Every row has a hidden score. How much higher is the second row's score than the first row's in each pair? 20 means about the same, 40 much higher and 0 much lower. The score is a weighted sum of the row's numbers plus the product of two more (or one squared), each taken from its middle value.
c(-1.398, 0.821, -1.251, -0.225, 1.640, -0.946, -0.558, 1.559, -0.837, 0.638)
c(0.018, -0.774, 0.728, 0.796, -0.594, 0.391, 0.875, -0.564, 0.936, 2.297) ~ 28
c(0.867, -0.085, 0.507, 0.493, 0.811, 1.568, 0.765, 0.473, -1.035, -0.619)
c(0.236, 1.125, -0.718, 0.154, 0.720, -1.050, 0.973, -0.034, -0.420, -0.531) ~ 18
c(1.019, -0.303, 0.074, 0.455, 0.043, -1.669, 1.602, 0.842, -0.596, -1.020)
c(1.065, -0.899, 1.625, 0.599, -1.016, -0.568, 1.084, 0.153, 0.187, 0.258) ~ 28
c(-0.880, -0.776, 0.737, 0.281, -0.651, -0.046, -0.328, -0.397, -0.352, 0.703)
c(-0.561, -0.528, -0.113, 0.565, -0.765, 0.755, -0.092, -0.814, -0.054, -0.238) ~ 21
c(0.649, -0.470, 0.189, 0.857, -1.720, -1.364, 1.133, -1.225, 0.309, 0.608)
c(-1.029, -0.330, 0.305, -1.125, -0.048, -0.266, -1.257, 0.154, 0.190, -1.439) ~ 21
c(-1.115, -1.145, 0.201, -2.127, 0.613, 1.544, -1.561, 0.981, 1.621, 0.929)
c(1.474, -1.088, 1.015, 1.183, -0.822, 0.630, 0.761, -0.906, 0.252, -0.739) ~ 8
c(-0.976, 0.245, -0.086, -0.334, 0.451, 0.005, 0.791, 0.426, 0.820, -0.700)
c(-0.967, -0.829, -2.028, 0.747, -0.385, -0.072, 0.705, -0.868, -0.091, 0.953) ~ 11
c(-1.274, -0.801, 0.204, -0.968, -0.826, -0.679, -1.787, 1.840, -0.882, -0.094)
c(0.203, -1.420, 0.744, -0.122, -0.682, -0.237, 0.163, -0.838, 0.581, -0.882) ~ 23
c(-0.943, -0.848, -0.488, -0.831, -0.083, 0.690, -1.445, -0.416, 0.753, 1.806)
c(2.163, 0.521, 0.399, 1.549, -0.913, 0.320, 0.592, -0.510, -0.596, -0.769) ~ 10
c(-0.578, -0.456, 0.599, -0.218, 0.212, 1.662, -0.786, -0.107, 0.531, -0.073)
c(-1.290, -0.200, -0.133, 0.251, -0.350, 0.315, -0.059, -1.165, 0.040, 0.011) ~ 22
c(0.118, 0.551, -0.733, 0.712, -0.454, -1.972, 1.039, 1.385, -1.367, 1.547)
c(-0.427, 0.421, -0.223, -0.377, 1.072, 0.303, -0.673, 0.298, -0.496, -1.003) ~ 29
c(-2.165, 0.762, -0.225, -0.916, 0.771, -0.044, -0.139, 0.255, 0.005, -0.711)
c(-0.506, 0.343, -0.565, -0.621, 1.798, -0.048, -1.618, -0.407, -0.101, -0.689) ~ 25
c(-0.902, -0.480, -1.302, -0.039, -0.229, -0.845, 1.151, -1.373, -0.702, 0.190)
c(0.293, 0.736, 0.851, 0.582, 0.306, 0.415, 0.475, 0.026, -0.487, -0.763) ~ 32
c(-0.343, 1.179, 0.744, -0.227, 1.013, -0.192, 0.258, 1.050, 0.291, -0.629)
c(-0.402, -0.440, 0.306, -1.528, 0.231, 0.128, -1.067, 0.009, 1.311, 0.434) ~ 25
c(2.026, 0.622, 0.172, 1.014, 0.408, -1.095, 1.689, -0.076, -0.459, -0.859)
c(-0.126, -0.225, -0.374, 0.718, -0.369, -0.396, 1.021, -0.076, 0.646, 0.513) ~ 24
c(1.382, -1.291, 0.910, 0.902, -0.796, 0.129, 0.901, -1.395, -0.018, -0.574)
c(1.915, -2.341, 1.118, 1.382, -1.256, 0.046, 0.622, -1.174, -1.015, 1.112) ~ 21
c(1.135, -0.112, 0.048, 0.949, -1.735, 0.819, 0.345, -0.245, 0.278, 0.845)
c(0.718, -0.007, 0.670, 0.637, 0.068, -1.755, 1.419, 0.372, -0.455, -0.653) ~ 14
c(-0.195, -0.930, 0.549, 0.162, -1.854, -0.668, 1.948, -0.614, 1.099, 2.886)
c(-1.047, 0.489, -1.070, -0.416, 0.229, -2.406, -1.848, 0.723, -0.344, 1.657) ~ 21
c(0.732, -1.783, 2.058, 0.859, -1.413, -0.231, 0.844, 0.041, -0.956, 0.410)
c(-0.556, 0.277, -0.092, 0.299, 1.208, -0.429, -0.530, 0.152, -0.596, -0.343) ~ 25
c(1.025, -1.297, -0.212, 0.308, 0.353, 0.859, -0.411, -0.551, -0.852, -0.208)
c(0.040, 0.841, 0.409, -1.859, 0.539, 0.096, -1.796, 0.760, 0.304, -0.981) ~ 29
c(1.013, 0.673, 0.122, 0.720, -0.051, -0.125, 1.137, 0.714, -0.131, -0.605)
c(-1.385, 0.518, 0.323, -0.847, 0.869, 0.454, -0.081, -0.889, -0.077, -0.818) ~ 19
c(0.247, -0.500, 0.868, 0.831, 0.195, 1.365, -0.684, 0.026, 0.018, -0.001)
c(0.678, -1.139, -0.499, 0.763, -0.125, -0.457, 1.738, 0.681, -0.457, -0.035) ~ 18
c(1.490, -1.358, 1.343, 1.506, -2.315, -0.053, 0.083, -1.035, -0.830, 0.171)
c(-0.850, -0.268, -0.277, -0.254, 0.908, 0.994, -0.758, 0.288, -0.630, 0.404) ~ 23
c(-0.305, -0.377, -0.449, 1.509, -1.172, -0.648, 0.216, -0.282, -0.646, 0.509)
c(-0.177, -0.501, 1.299, 0.544, -0.071, 1.270, 0.248, -0.561, 0.277, 0.210) ~ 25
c(-1.661, 1.425, -2.325, -2.113, 1.723, 0.132, -2.080, 0.704, 1.041, 0.374)
c(-0.033, 0.538, -2.135, -2.413, 0.941, -1.039, -1.813, 0.582, 2.078, -1.180) ~ 20
c(-1.040, 0.069, -0.451, -0.839, 0.686, -0.079, -0.709, -0.076, -0.656, -0.702)
c(-0.339, 0.742, 0.002, 0.580, -0.274, -0.957, 1.345, -0.359, 0.296, -0.431) ~ 27
c(0.645, 1.037, -0.313, 0.206, -0.135, -0.336, 1.540, -1.143, 0.641, -1.280)
c(1.060, -0.134, 0.918, 0.297, 0.058, 0.089, 0.079, 0.053, 0.971, -1.003) ~ 20
c(-0.011, -0.076, -0.228, -0.195, 0.433, 0.815, -0.061, -0.226, 0.731, -0.213)
c(0.379, -2.564, 1.464, 1.272, -1.772, -0.782, -0.456, -1.625, -0.287, 0.804) ~ 20
c(-0.189, -0.105, 0.590, -0.025, -1.131, -0.013, 0.178, 0.362, -1.008, -0.059)
c(0.991, -0.837, 0.754, 0.732, -0.501, 0.669, 1.227, -0.611, 0.458, -0.747) ~ 24
c(1.072, 0.419, -0.002, 0.775, -0.289, 0.218, 0.687, -0.158, 0.260, -0.577)
c(-1.019, 1.248, -1.262, -1.037, 0.536, -1.304, 1.868, -0.654, 0.929, 0.199) ~ 15
c(-0.677, 1.747, -1.534, -1.934, 1.915, -0.169, -2.344, 2.190, -0.390, -0.819)
c(-0.204, 0.689, 0.236, -0.777, -0.142, -1.169, -0.819, 0.382, 0.477, -1.210) ~ 15
c(-0.387, 0.876, -0.620, -0.156, -0.555, -0.096, 1.452, 0.206, 2.108, 2.827)
c(1.249, -0.981, 0.435, 0.140, -0.967, 0.097, 0.923, -0.921, 0.922, 2.035) ~ 14
c(0.437, 0.466, -0.045, 0.104, 0.498, 0.774, 1.336, -0.530, 0.322, -0.551)
c(-0.593, -0.301, 0.507, 0.301, 0.098, 0.100, 0.553, 0.056, 0.531, 0.075) ~ 24
c(-0.635, 1.358, -0.623, -0.658, 1.026, 0.183, -0.751, 0.195, -0.280, -0.347)
c(1.602, 0.737, 0.024, 0.423, -0.204, -0.279, 1.256, -0.989, 0.688, 0.226) ~ 21
c(-0.302, 1.151, -0.795, 0.014, 1.508, 1.381, -1.614, 0.855, -1.251, -0.853)
c(1.044, -0.645, 0.632, 1.283, -0.627, -0.747, 0.911, -0.057, -0.221, 1.045) ~ 26
c(0.420, 2.077, -0.293, -0.295, 1.967, -0.639, 1.161, -0.108, 0.583, -1.191)
c(-0.782, -0.320, 0.338, -0.205, 0.405, 1.880, 0.462, -0.110, -0.325, -0.121) ~ 21
c(-0.549, 0.657, -0.804, -0.325, 0.375, -0.060, 0.415, -0.599, 0.777, 0.335)
c(1.158, -3.349, 0.851, 1.467, -2.335, -0.434, -0.475, -0.907, -0.901, 1.938) ~ 14
c(-1.661, 1.506, -1.299, -0.711, 1.351, -1.722, -1.024, 1.727, -1.039, 0.581)
c(-0.525, 0.566, -0.448, -0.199, 0.196, -1.123, 0.943, -0.092, 1.392, 0.665) ~ 29
c(0.209, 0.025, -0.727, -0.139, 0.425, 0.323, -0.612, -0.715, -0.879, -0.906)
c(0.581, -1.756, 1.122, 0.779, -0.466, 1.748, 0.599, 0.236, -0.527, -1.058) ~ 22
c(0.514, -0.960, 0.747, 0.294, -0.063, 0.328, -0.625, -0.706, -0.238, 0.444)
c(0.411, 0.085, -0.525, -0.060, -0.117, -0.057, -0.975, 0.020, 0.128, 1.694) ~ 22
c(-0.481, 0.777, -0.763, -0.342, 0.740, 0.362, 1.031, -1.060, 0.449, -0.344)
c(0.547, 0.223, -0.558, 0.491, 1.088, 1.559, -0.435, 0.349, -0.017, -0.835) ~ 6
c(-0.513, 0.389, -0.297, -0.880, 1.049, -0.238, 0.218, -0.626, 0.030, 0.415)
c(-1.085, 0.442, -1.657, 0.479, -0.372, -0.245, 0.309, -0.650, -0.114, 1.332) ~ 22
c(-0.768, -0.501, 1.075, 0.101, 0.728, 0.172, 1.072, 0.428, -0.336, -1.114)
c(-0.787, 0.019, 0.343, -0.721, 1.194, 0.443, -1.016, -0.954, -0.515, 0.453) ~ 23
c(2.112, -1.174, 0.253, 1.419, -1.194, -1.812, 1.573, -1.068, -1.029, 0.720)
c(0.804, -0.407, 0.559, 1.318, -1.484, 0.122, 0.324, 1.134, -1.326, -0.259) ~ 27
c(-0.024, 0.463, -0.716, -0.301, 0.896, -0.190, -1.216, -0.055, 0.033, -0.796)
c(-1.138, 0.874, -2.111, -0.859, 1.310, -0.850, -0.278, -0.268, 0.160, -0.779) ~ 18
c(-1.406, 1.472, -1.031, -1.105, 1.206, -1.520, 0.740, 0.840, -0.767, 0.002)
c(0.790, -0.477, 1.715, 0.925, -0.575, 0.958, 0.216, -0.588, -1.231, -1.061) ~ 36
c(-0.022, 0.058, -0.406, -0.809, 0.368, -0.880, -0.983, 1.082, -0.639, -1.024)
c(1.134, -0.881, 2.483, 1.104, -0.572, 1.766, 0.245, -0.772, 0.470, -0.357) ~ 27
c(0.795, -0.462, 0.947, 0.515, -0.484, 0.656, 0.679, -0.978, 0.737, -1.202)
c(-0.880, -0.058, 0.116, -0.426, -0.321, -0.107, 2.130, -0.146, 0.312, 0.565) ~ 17
c(0.831, -2.026, 0.733, 1.507, -2.585, -0.907, 0.279, -1.553, 0.283, 2.409)
c(-0.297, 0.057, 1.228, 0.709, -0.290, 1.075, 0.757, -0.860, -0.261, -0.200) ~ 25
c(0.669, -0.714, 0.702, -1.343, 0.035, 0.450, -1.882, 0.977, 0.805, 0.681)
c(0.370, 0.906, -0.363, 0.305, 0.724, 0.276, 0.578, -0.806, -0.013, -1.239) ~ 5
c(0.262, 1.110, -0.591, -0.116, 0.028, -0.484, 0.638, -1.549, 0.503, 0.327)
c(1.653, -2.147, 0.977, 2.123, -2.052, -1.225, 0.947, -0.483, -1.165, -0.084) ~ 13
c(-2.261, 0.400, -1.074, -0.891, 0.633, 0.058, -0.442, 0.063, 0.045, 0.676)
c(-1.329, 0.356, 0.571, -0.719, 0.222, 0.269, -0.037, -0.818, 0.564, -0.365) ~ 21
c(-0.807, 0.939, -0.767, -1.526, 0.277, -0.964, -0.997, 0.753, 1.059, -0.677)
c(0.479, 1.549, -0.581, -0.297, 1.580, -0.374, 0.566, 0.059, 0.515, 0.279) ~ 25
c(0.030, 0.245, 0.527, 0.546, 0.151, -0.314, 0.900, 0.094, 0.090, -1.150)
c(1.362, 0.283, -0.680, 1.056, -0.016, -0.992, 1.570, 0.179, -0.631, -0.983) ~ 12
c(-1.334, -0.093, -0.700, -1.116, 0.995, 0.259, -1.173, -0.167, 0.297, -0.547)
c(-1.166, 0.359, -0.286, -0.822, 0.082, -0.035, 0.555, -0.136, 0.816, 0.299) ~ 23
c(-0.426, 1.597, -2.227, -0.802, 1.811, -2.116, -0.850, 0.296, -0.142, -0.467)
c(0.269, -0.954, 0.619, 0.955, -0.608, 0.412, 0.601, -0.749, -0.078, 0.442) ~ 16
c(2.151, -1.599, 1.938, 2.259, -3.058, -0.316, 0.334, -0.306, -1.426, 0.815)
c(0.837, 1.396, -1.488, -0.018, 0.084, -1.246, 0.606, 0.469, 0.605, -1.071) ~ 17
c(0.193, 0.679, -0.155, -0.049, 0.814, -0.451, -0.479, -0.018, 0.366, -0.450)
c(-0.401, -2.111, 1.327, -0.149, -0.819, 1.633, 0.509, -0.172, 0.455, 2.204) ~ 25
c(0.124, 1.267, -0.163, -0.316, 0.830, 0.627, 0.108, 0.725, -0.097, -0.544)
c(0.216, 1.253, -0.617, -0.133, 0.693, 0.886, 0.202, -0.511, -0.218, -0.991) ~ 17
c(0.488, -1.054, 2.031, 0.735, -0.509, 0.767, 0.043, -0.862, -0.474, 0.032)
c(-2.359, 2.122, -1.991, -2.279, 0.968, -0.733, 1.248, 0.937, 0.961, 2.376) ~ 10
c(0.471, 0.215, 1.353, 1.300, -0.618, 0.866, 0.287, 1.030, -1.814, -0.642)
c(-0.152, -0.477, 1.199, 0.586, -0.746, 0.620, -0.193, 0.420, -0.574, 0.470) ~ 22
c(0.666, -0.915, -0.952, -0.134, -1.070, -1.364, -0.514, -1.734, 1.221, 1.015)
c(-0.759, 1.162, -0.597, -1.516, 1.234, 0.111, -1.381, 0.833, 0.679, -1.520) ~ 20
c(1.864, -0.411, 0.624, 2.113, -0.945, 0.452, -0.426, -0.029, -1.436, -0.395)
c(0.554, 0.093, -0.600, 0.602, 0.417, 0.060, -0.558, -0.835, -0.797, -0.544) ~ 26
c(1.498, -1.923, 1.572, 2.171, -2.303, -1.235, 0.260, -1.722, -0.470, 1.729)
c(0.252, 1.014, -1.164, 0.191, 0.593, -2.014, 0.208, 0.975, -1.096, -0.967) ~ 13
c(0.449, -0.127, 1.158, 1.100, -1.090, -0.676, 0.983, 0.057, -1.021, -0.297)
c(0.813, -0.496, 0.535, 0.731, -0.286, 0.344, 0.362, -0.334, 0.460, -0.094) ~ 22
c(0.617, 0.227, 0.747, 0.130, 0.353, 0.417, 0.437, 0.194, -0.601, -0.902)
c(-3.444, 1.770, -1.237, -2.253, 2.302, 0.592, -2.083, 2.260, -0.049, 0.232) ~ 27
c(-1.151, 0.887, -1.771, -0.888, 1.214, -0.073, -0.338, 0.541, -0.048, 0.411)
c(-1.455, 0.460, -0.135, -2.871, 1.550, 0.330, -2.193, 0.731, 1.125, -0.914) ~ 31
c(0.481, -0.436, 0.041, 0.381, -2.058, -0.180, 1.390, -0.257, 0.969, 2.675)
c(-0.772, -0.068, -0.302, 0.543, -0.610, 1.143, -1.485, 0.927, -1.760, 0.354) ~ 12
c(1.976, -0.838, 1.766, 1.174, -1.948, -0.349, 1.682, 0.244, -0.284, 0.686)
c(-0.355, 0.541, -1.665, 0.066, -0.078, -0.815, 0.449, -0.450, 0.611, -0.177) ~ 18
c(-0.164, -0.069, -0.948, -0.336, 0.854, -0.009, -0.630, -1.261, -0.037, -0.706)
c(-0.493, 1.513, -0.560, -1.446, 1.838, 0.041, -1.249, 2.213, -0.032, -0.888) ~ 25
c(-1.500, -0.472, 0.095, -0.574, 0.634, 0.317, -1.024, -0.176, 0.309, 0.130)
c(1.294, 0.270, -0.731, 1.065, -0.988, -1.001, 1.091, -0.606, 0.149, -0.103) ~ 12
c(0.698, 1.435, -0.001, 0.230, 0.949, 0.222, 0.097, 0.992, -0.871, -0.154)
c(1.092, -0.336, 0.589, 0.544, -0.056, 0.408, -0.103, -0.662, -0.442, -0.303) ~ 19
c(-0.117, 1.012, -0.676, -0.587, 0.622, -0.472, -0.784, -0.980, 0.828, -0.840)
c(2.266, -0.080, 0.940, 1.009, -0.937, 0.014, 1.180, 0.658, 0.246, -0.079) ~ 17
c(-1.141, 0.477, 0.154, -0.251, 0.703, 0.151, 0.064, -1.353, 0.805, 0.804)
c(0.109, -0.648, 0.850, 0.813, -0.583, 0.093, 0.777, -0.296, -0.607, -0.447) ~ 14
c(1.304, -1.226, 1.456, 0.878, -0.485, 0.731, 0.518, -1.496, 0.307, -0.496)
c(0.833, -0.134, 0.248, 1.308, -0.695, -0.366, 1.426, -0.329, 0.165, 0.043) ~ 20
c(-0.720, 0.171, 0.434, -0.497, 1.414, 0.871, 0.143, -1.247, 0.183, -1.702)
c(0.638, -0.013, 0.142, 1.140, -0.493, 0.017, 0.219, -0.133, -1.239, -0.139) ~ 16
c(-0.666, 0.815, 0.194, -2.503, 1.099, -0.827, -1.867, 1.629, 0.973, -1.596)
c(0.674, 1.433, -0.842, 0.094, 0.451, 0.125, -0.729, 0.489, -1.089, -0.900) ~ 7
c(0.812, 0.575, 0.480, 0.735, 0.172, 0.906, 1.720, 0.472, 0.404, -0.753)
c(-0.559, 1.086, 0.650, -0.393, 0.851, 0.924, 1.269, 0.383, -0.141, -2.822) ~ 21
c(-0.970, -0.632, -1.446, 0.085, -0.042, -0.723, -1.471, -0.414, 0.468, 1.258)
c(-0.804, -0.108, -1.638, -0.648, -0.006, 0.344, -0.128, -0.087, -0.522, -0.156) ~ 19
c(-1.028, 0.424, -0.999, -0.470, 0.026, -0.872, -0.566, -0.504, -0.914, 0.743)
c(0.046, -1.493, 1.387, -0.374, -1.108, 0.694, 0.573, 0.379, 0.322, 0.374) ~ 31
c(-0.714, 0.842, 0.376, 0.235, -0.003, 0.709, 1.152, 0.411, 0.188, -0.674)
c(0.825, -0.012, 0.156, 0.562, -0.944, -1.624, 1.888, -0.793, 1.157, -0.220) ~ 9
c(0.873, -1.221, 0.852, 0.776, -0.357, -0.100, 0.600, -0.671, -0.145, -0.073)
c(0.524, -1.163, 1.277, -0.217, -0.064, 1.722, -0.575, 0.097, 0.000, -0.155) ~ 22
c(-0.810, 2.523, -1.379, -0.643, 1.636, -1.167, 1.782, 1.386, 0.401, -1.916)
c(-0.335, 1.191, -1.107, -0.429, 0.292, -0.352, -0.306, -0.693, 1.277, 0.786) ~ 25
c(-1.878, 0.796, -0.589, -2.201, 2.225, 0.315, -2.598, 0.409, 1.222, -0.142)
c(1.036, 0.215, -0.432, 1.620, -0.948, -0.122, 1.289, -0.205, -0.483, -0.203) ~ 4
c(0.450, -1.242, 1.181, -0.104, -1.094, 0.553, -0.148, 0.169, 0.857, -0.098)
c(1.233, -2.428, 1.463, 1.514, -1.968, -0.142, -0.050, -0.544, -0.709, 0.665) ~ 15
c(0.641, -0.958, 0.504, 1.161, -1.103, 0.609, 0.199, -0.269, -1.473, 0.881)
c(-1.197, -0.321, -0.650, -0.791, -0.171, 1.281, 0.019, -1.124, 0.178, 0.927) ~ 25
c(0.546, 1.356, -0.314, 0.398, -0.204, -0.265, 0.872, -1.233, 1.220, 0.137)
c(0.533, -1.443, 1.478, 0.488, -0.676, 0.754, 0.716, -1.399, 0.407, -0.743) ~ 18
c(-0.525, -0.302, -1.373, 0.014, -0.395, -0.786, -0.444, -0.065, -0.424, 0.763)
c(-0.095, -1.023, 2.019, 0.414, -0.691, 0.988, 0.147, -1.091, 0.193, -0.475) ~ 29
c(-2.239, -0.931, -0.247, -1.556, 0.586, 1.375, -1.508, 0.087, 0.973, 2.519)
c(-1.024, 1.137, 0.137, -1.710, 0.935, 0.188, -1.451, 1.117, 0.644, -1.271) ~ 14
c(-0.716, 0.990, -0.047, -0.112, 0.503, 0.317, 0.971, -0.091, 0.747, -0.170)
c(-1.712, 0.423, -0.673, -1.601, 0.152, -0.515, 0.575, 0.235, 0.927, 1.121) ~ 12
c(-0.329, 0.533, 0.155, -0.821, 0.483, -0.201, -0.326, -0.622, 0.421, -0.160)
c(-1.141, 1.494, -2.521, -1.704, 0.780, -1.656, -1.267, 1.575, 0.019, -0.127) ~ 16
c(-1.038, -0.255, -0.365, 0.010, -0.001, -0.164, -1.981, 0.131, -0.412, 0.355)
c(-0.398, 1.408, 0.172, -0.282, 0.930, 0.264, 0.946, 0.085, -0.355, -0.513) ~ 18
c(-0.804, 0.242, -0.835, -1.480, 0.892, -0.438, -1.027, -0.818, 0.279, -0.930)
c(0.460, 0.009, -0.446, 0.419, -0.909, 0.496, 0.904, 0.070, 0.550, 1.123) ~ 22
c(1.042, -0.316, 1.073, 0.891, -0.379, 0.326, 0.846, -0.067, 0.528, -0.405)
c(0.436, 2.159, -1.610, 0.634, -0.277, -0.565, 1.018, 0.205, 0.255, 0.064) ~ 19
c(0.086, 1.240, -0.064, -0.801, 1.138, 0.610, -0.481, 0.173, 0.176, -0.962)
c(0.651, -0.674, 1.434, 0.939, -0.762, 1.209, 0.811, -0.474, 0.080, 1.409) ~ 24
c(0.785, -0.130, -0.093, 0.583, -0.166, -0.176, 0.969, -0.677, 0.570, 0.045)
c(1.090, 1.397, -0.327, -0.072, 0.887, -0.054, -0.108, 0.841, 0.300, -1.001) ~ 20
c(0.182, -1.588, 1.124, 0.195, -0.839, 0.606, 0.016, -1.333, -0.331, -0.146)
c(-0.726, -1.506, 0.179, 0.124, -1.398, -1.001, 1.670, 0.143, -0.748, 0.682) ~ 12
c(0.705, -0.713, -0.362, 0.940, -0.627, -0.233, 0.008, -1.498, -0.728, 1.358)
c(0.772, -0.800, 0.849, 0.019, -0.469, -0.500, 1.887, -0.813, 1.100, 0.900) ~ 25
c(-1.266, 0.840, -1.054, -2.151, 1.115, -1.146, -0.899, 1.243, 0.700, -0.233)
c(-0.585, -0.395, 1.651, 0.233, 0.320, 1.122, -1.124, -1.241, 0.112, -0.176) ~ 23
c(0.717, 0.665, -0.740, -0.549, 1.303, -0.254, -1.353, -0.522, -1.030, 0.068)
c(1.177, 0.674, 0.347, 0.578, -0.303, -0.759, 0.627, -0.587, -0.271, -0.264) ~ 7
c(-0.313, 1.418, -2.169, -0.545, 1.850, -0.241, -1.497, 0.710, -0.990, -0.529)
c(0.310, -0.968, -0.152, 0.254, -0.826, 1.485, -0.121, 0.301, -0.350, -0.196) ~ 18
c(1.328, 0.368, -0.175, 1.218, -1.624, -0.875, 1.257, 0.795, -0.593, 0.177)
c(0.998, 1.691, 0.405, 0.800, 1.157, -1.406, -0.092, 0.765, -1.141, -2.017) ~ 18
c(0.469, 0.236, -0.179, 0.450, 0.087, 0.964, -0.695, -0.423, 0.182, -0.833)
c(-1.013, 1.259, -1.429, -1.270, 1.592, -0.286, -0.556, 0.626, -0.340, 0.332) ~ 28
c(-1.124, 1.319, -0.057, -1.580, 1.566, -0.355, -0.931, 0.892, 0.021, -1.812)
c(-0.320, -0.316, 0.601, 0.454, -1.553, 0.385, 1.461, -0.020, 0.681, 2.348) ~ 33
c(-0.352, -0.331, -0.412, -0.034, -0.190, -0.838, -0.687, 0.285, 0.292, 1.240)
c(0.776, 0.392, -0.541, 0.947, -1.135, -1.166, 1.348, 0.569, -0.151, 0.960) ~ 17
c(0.340, -2.277, 0.960, 0.867, -1.148, 0.504, 0.882, -0.825, -0.613, 0.527)
c(1.631, -1.958, 0.205, 1.665, -2.600, -0.935, -0.495, -0.586, -1.160, 1.600) ~ 15
c(-2.007, 0.115, -1.767, -2.652, 0.920, -1.318, -1.850, 1.520, 0.567, 0.793)
c(-0.332, -0.855, 1.746, 0.350, -0.172, 0.865, 0.275, -1.006, 0.365, 0.148) ~ 21
c(1.383, -0.202, 0.216, 0.915, 0.467, -0.247, 1.158, -1.271, 0.194, -0.306)
c(0.374, 0.362, 0.214, -0.022, 0.375, -0.198, 0.283, 0.189, -0.464, -0.258) ~ 18
c(0.474, 0.012, 0.171, 0.647, -0.817, -1.291, 1.946, -0.653, -0.041, 0.685)
c(0.462, -1.905, -0.328, 1.169, -3.428, -0.576, -0.510, 0.199, 0.433, 1.295) ~ 22
c(1.229, -0.424, 0.476, 0.788, -0.663, -0.616, 1.070, -0.831, -0.102, -0.398)
c(-1.172, 0.265, -2.141, -0.313, -0.179, -0.829, -0.329, -0.029, -0.626, 0.778) ~ 18
c(0.920, -0.919, 0.892, -0.508, -1.537, -1.620, -0.991, 0.643, -0.393, 0.700)
c(-1.583, 1.050, -1.696, -1.201, 1.188, 0.412, -1.879, -0.069, -0.286, 0.037) ~ 21
c(-0.140, 0.853, -0.001, -0.065, 1.889, -0.073, -1.471, -0.198, -1.082, -1.079)
c(1.016, -0.400, 1.073, 1.273, -0.620, 0.175, 0.177, -0.043, -0.601, -1.894) ~ 12
c(-1.262, 0.725, -1.902, -0.811, 0.855, -1.233, 0.575, 0.388, -1.061, 0.009)
c(-1.705, 0.229, -0.317, -0.423, -0.270, 0.734, 0.243, 0.068, -0.680, -0.148) ~ 38
c(0.616, 0.717, -1.624, 0.575, -1.200, -1.379, 1.060, 0.017, -0.332, 0.968)
c(1.824, -1.111, 0.980, 0.405, -0.391, 0.768, 0.900, 0.692, 0.135, -0.222) ~ 23
c(-2.178, -0.839, 0.002, -1.790, -0.859, 0.919, -0.089, 0.062, 2.105, 2.498)
c(0.317, 1.489, -1.162, -0.956, 1.649, 0.145, -1.022, 1.458, -0.570, -1.067) ~ 6
c(1.127, -0.459, 1.542, 1.509, -0.831, 0.001, 0.333, 0.449, -0.813, -0.885)
c(-1.001, 1.387, -1.407, -1.792, 1.423, -0.319, -1.066, 1.409, -0.159, -1.083) ~ 20
c(0.449, -1.079, 1.162, 1.137, -0.383, 1.339, 0.192, -0.365, 0.659, 0.196)
c(-0.457, 0.251, 0.699, -0.311, 0.244, -0.511, -0.726, 2.217, -0.676, -0.692) ~ 22
c(-0.118, 0.551, -1.078, -0.645, 0.653, -2.130, 0.108, 1.042, -0.528, 1.178)
c(0.254, -2.520, 1.369, 1.725, -2.060, 0.872, -0.152, -0.653, -1.144, 0.724) ~ 22
c(-1.082, 1.475, -0.781, -0.707, 0.381, 0.331, 0.061, 0.296, 0.778, 0.868)
c(-0.240, -0.741, 0.118, 0.715, -1.249, 0.546, -0.609, 0.279, -0.199, 0.084) ~ 14
c(0.552, -1.535, 0.672, 0.364, -1.426, 0.918, 0.976, -0.279, 0.295, 0.586)
c(-0.368, -2.061, 0.296, -0.725, 0.040, 1.307, -0.611, -0.548, 0.602, -1.027) ~ 14
